One turning vector, and how many steps it has turned:
The counts run from 0 to 232.
[  2 -13  -9 -31  32  15 -20  29 -25  -1  23 -27 -31 -51  -9 -35 -41  11
  -4  35  -8  49   3 -10 -25 -14  -9   1   0   2  13  -5 -10  18 -27   6
   0   2   6  32  -1 -31   3 -14 -18  13 -44   2  59  14  -1  18  -7] | 117
[  5  -9 -34 -20  -8  32 -15  -2  34  15   0   1 -23  -8   2 -39 -21  25
  25  15  -5  -8  43 -18   1  45  31  37  18 -37  30  -1  13  21 -13  16
  39  24  19  32  30 -12 -25  20 -58 -13 -11  22   9  11 -18  16 -16] | 210
[-33  -9 -18  22  27  19 -29 -23  39  18  -5 -24  -5 -24  26 -19  13  31
   5   9 -18   6  34  11  -1  21  16  41  37  35  33   5 -25  24 -20 -31
  15  25  25 -14  43  27 -19  11 -26 -14 -10  34  17  30  13  -2 -35] | 122
[-49 -20  -3  18   2  -8 -25 -15  28  11  24   0   8  26  18  30  13  26
  13 -10  15 -37 -17  15  22  24  -9   0  69  -8  13 -13 -24   8 -30 -19
  10 -24  -5 -41   3  53   6  34 -11 -20  21 -11 -30 -17  43 -20  -5] | 221
[ 55  38  -5  -8 -25 -38  33   7 -15 -35 -42  27   5   4 -11  23   0 -43
 -17   2  -1   8   2   1   0  -3  -3 -12 -57 -34 -26  40 -11 -14  31  24
 -17  -5  23  11 -13   7  11 -26  39 -19  -5  -4 -12  33 -30  -2 -10] | 170
[ 20   2  -2   4  12  -6  27  19   2 -12  37 -31  -1 -30 -46 -12 -31 -15
  20  24  -2 -17  16 -26  14  19 -20 -30  36   9  25  12  -7  16  -2  29
  29   2  76  21   2   4  -2   8 -45  37 -22  28 -12  17 -29   5 -31] | 113
[ 13  -4   1   2  -7  12 -32 -25  13  27 -21  36   3   3  -6   7   8 -34
  13 -29 -50 -11 -29  -5 -17  15   4  29 -28   3  -5 -19  21  -8  19 -47
 -10 -20 -48  -9  16   6  15 -41  26 -24  43 -53 -35 -24 -14  21  14] | 164
[ 22  22 -59 -20  31 -28  28  24 -12 -30   0  19  -6  -8 -18   5 -24 -25
 -30  32   2 -43 -14   5  32  29 -32 -24   8   1 -41  30 -40   2 -24  17
  -2  -8  32  -4 -35  -7  14  21  11 -22 -32  30 -16   1   7  10   2] | 197
[ -2  21 -40 -35  10  18  12  31  39   7   1  35 -14  14  -3 -10 -13  24
 -29  16  44 -55  18   8 -10  15  29 -24  38  -2 -30  25 -12   4  -7   1
  32   8 -37 -11  -8  -8 -14  23 -35 -38 -33  -5  17 -31  13  -7  13] | 128
[  6 -57  19  53  -8 -11 -11 -12 -25 -14 -11 -30  -6 -31 -10  14 -12 -29
  15  26 -24  39 -18  15  33   0 -35 -29 -23  20  12 -11 -16  12  -6  26
 -41 -27  47 -12   0   1   7 -23  -5  35  15   3  -3  31  -2 -36 -35] | 178
[ 26  53 -18 -20  18  13  23  13  37   4 -25  20   2   4 -21 -23   5 -26
  -5  21  13 -38  26  -8 -32 -14  20  -8 -19  60  -3  41  -7   1  15 -18
  17  27  -3 -16   6  17  30 -55  11  -2  -6 -14   0 -17 -22  24  21] | 102
[ 14  20  20 -35 -18  10  -2  18 -28   7 -13  13   4  19 -15  -4  -3  -9
   9 -32 -20 -33  -3 -27 -45 -14   3  15 -24 -25  12   9  28 -21  40 -14
  13  -7 -33  28  -8   3  28 -25  25  -1  22 -61  -1 -39 -30  46  30] | 74
[-15 -44  25  20   6  14 -26 -24  21  45   2 -15  -4 -24   0   0   0 -23
  14  21 -32  -6  -7  26   4   5   5 -12  10  59  30 -38  20  -3  10 -27
   8  -2  12 -25  45  29   6 -56 -16   7  54   3 -42 -13   9   5 -19] | 94
[-28 -10   0  32  10  -1 -26 -21 -18 -11  20 -39  13 -20  10   2   0  16
  30 -37 -53  20   3 -22   8  21 -21  53  33 -23  32  -5 -21  17   1 -22
  -3 -21  33  20  10  14  -2  39  -5  20 -24 -12  33  24 -10   4 -27] | 51
[ 42  39   0   9 -21 -32  22 -26  17 -26 -31  20  24  12  -4  29  19 -41
  -6 -17 -33 -17  15   3  13  18   2  12 -32 -22  -6  31  -7 -13  43  -5
   6  -1  37   3   5  45   4 -15  33 -25  25  15 -46  35 -29  14 -29] | 168
[ 12  35 -23 -24  32 -29  27  37 -20 -35  33  11  -1  -2 -25  13 -24  -9
 -24   1  -2 -21 -21 -21   0  13 -25 -25  36 -26 -37  21 -32   8  -8   5
  -3 -25   9  15 -51 -11   8  37   3  -1 -53   2  16  -2  -1  -3   1] | 44
[-22 -16 -14  17  39  -1 -33  -3 -37 -16  19 -33  -2 -31   5 -18 -16  -2
  22  -3 -39  29 -12 -14  15   7 -39  43  16 -10  34 -12 -29  26 -48  -4
 -10 -12  52  19  -5  -4  24  31   4  32 -25   2  26  25   1  27  -4] | 205
[  3  26 -64  18  30 -19  20 -10  17  -9 -13   8  13   2   2   8   1 -25
 -27  21  -6 -60  -2  15  35  33 -16   1  18  40 -24  35 -44   5 -14   5
   1  10  44 -39  -9  31  10  21  10 -13  -5  44 -41  13  11   4 -11] | 195
[  5  51  -4  27  25  -5  25  -2  27 -13 -22   1  15   2 -11  -9  22 -24
   2   7   4 -21  17   5  -3 -23  -6   4  -9  70  11  49 -35  10  -4  -6
  -6  23  32 -39   0  45  42 -35  26  15 -20  -9   6   7 -15  11  14] | 104
[ 10  60 -11   5  19   5  33   6  30  -4 -24  -2   8   3  -8 -15  16 -25
  -2  12  12 -47  22  -3 -19 -19  12  -9 -17  74   0  47 -18   5   8 -10
   5  24  14 -26   0  40  34 -54  17  13  -8 -12   8  -2 -19  25  20] | 103
[ -6  -8  21 -11   7 -13 -38   4 -27  11 -10  13  -5  -9  16  21   8 -18
 -13 -19 -41  27 -43   9 -29 -20 -14   8 -30   4 -12 -19  10 -21  11 -48
 -33 -32 -49  -2   0  14  24 -40  45 -21  27 -46  -6 -14  15  30  12] | 162
[ -3   1  18 -13  37 -19 -24  -5 -19   4  -6  -7  -5 -12  17  23  16 -22
  -5   7 -24  19 -33  21 -23 -29 -30   9 -16  24  22  -7 -16 -13 -11 -43
 -22  -9   1 -13   6  52  51 -43  44  -8  39  -6 -24  -3  15  42  10] | 7
[-13  -2  48 -23  14  -7   2   9 -12  13   3 -23  -1   1   3  23   6  -7
   1  12  -4 -22  -8  16 -26 -40 -10 -23   3  36  42  -5   1 -25   7 -23
  12   1   9 -14  14  63  40 -48  14  12  48  -5 -29 -33  17  43   8] | 5
[ 20   1 -22   9   8   2  24   6  19  -4  40 -17   6 -21 -49 -22 -29 -29
  34  26  -8 -33  17 -26  18  43 -12 -27  29   7  12   0  -7  20  -5  36
  27  -2  65  12  -2  -9  -3   3 -56  37 -18  16 -22   7 -34  -7 -16] | 112
[ 11  17 -31 -23  29  13  22  40 -11  -4  15  14 -17  -2 -46 -36 -35 -19
  16  13  11 -56  -6 -22  -6   5 -26 -27  25  21 -13  19  -9  10 -12  27
  17  -6  14  10 -35 -28  34  -5 -26  24 -34 -32  17 -36 -22  18  37] | 200
[ -4  40  33  -2  -2 -21 -12   0 -13 -23   6  -9  23  19   9  21  32  -1
  26 -49 -21  21   8 -21 -28 -23  -5  48   6 -33  37  20 -15  -1   7 -32
  -4 -13   7  14  -8  58  39   6  42   8   3 -40  13  19 -13  31   1] | 231
[-21   6  26   0 -26  -4  13  19 -17  -7 -27 -33   0  11  36  32   2  62
 -34 -13  35  -4  38  15  -9 -25  25  -1  15 -20  11  36 -22   1  24   5
  18   7  -5   0  -3  33 -22  24  -2 -24 -23   1  44   2  32  -5 -35] | 60
[-14  44   4 -11  49   3  -3  12  23   4   5 -31  -4 -24  25   1  10  26
 -33  14   9  16  24  12 -38 -31  18   0  18  60  18  28 -40   8  -7 -40
   1  19   7  -6  23  39   7 -17  11 -18 -29  26  32  22  17  20 -28] | 33
[ 22 -21  51  15 -38 -26  36  25 -29 -15 -24 -32  -6  -3  -6  36 -14   4
  -1  31  35   7  15  16   7 -29   1 -59 -12  -7  21  20  -2  -9  27  46
   1  -1  46  -7   0  30  -3 -21 -13  18  14  18  -5   3   9 -17 -35] | 87
[-18 -31  27  52 -47  -9 -28 -21   5 -14 -35 -17   4  16  35  35  16  34
  12 -14  11  23  15  20  30   5  11  19   9 -34  19  12 -20  16  -7  10
 -10 -16   5 -29  10  30 -21  19  -5  -9   8 -11  11  25  25 -49 -34] | 150
[  0 -56  28   5  -9  17 -25  13 -17  20 -13 -13 -32 -29  -5  -3 -25  -3
  13  37   6  37 -32  22 -14 -25  -6 -46 -16  37   2 -35  15   2  -8   4
 -20 -17 -20 -15   4 -16  10 -61  -7  11  25 -32  11 -24  15  -6  12] | 91
[  3 -14   2  -4  22 -16 -20 -22  25  22  -3  -5  -1 -31   8  24   4 -32
 -18  25 -40   5 -15  25   9  10  -2  -8  -8  28  15 -16  -4 -18   2 -22
   6  -4  26 -11  40  52   7 -30   7 -27  53  48 -57  14  23  20 -46] | 96
[-11 -11  55 -22 -29   0  11  29  -1  20  13  -9   4  17 -13  48   2  16
  -2 -11  22 -36  11  10 -17 -19  15 -61  29  -8  11  -6  14 -19  49  -8
  35 -25 -17  -1   2  33   0 -24 -16 -11  34 -16 -20 -45  16  -1 -20] | 157
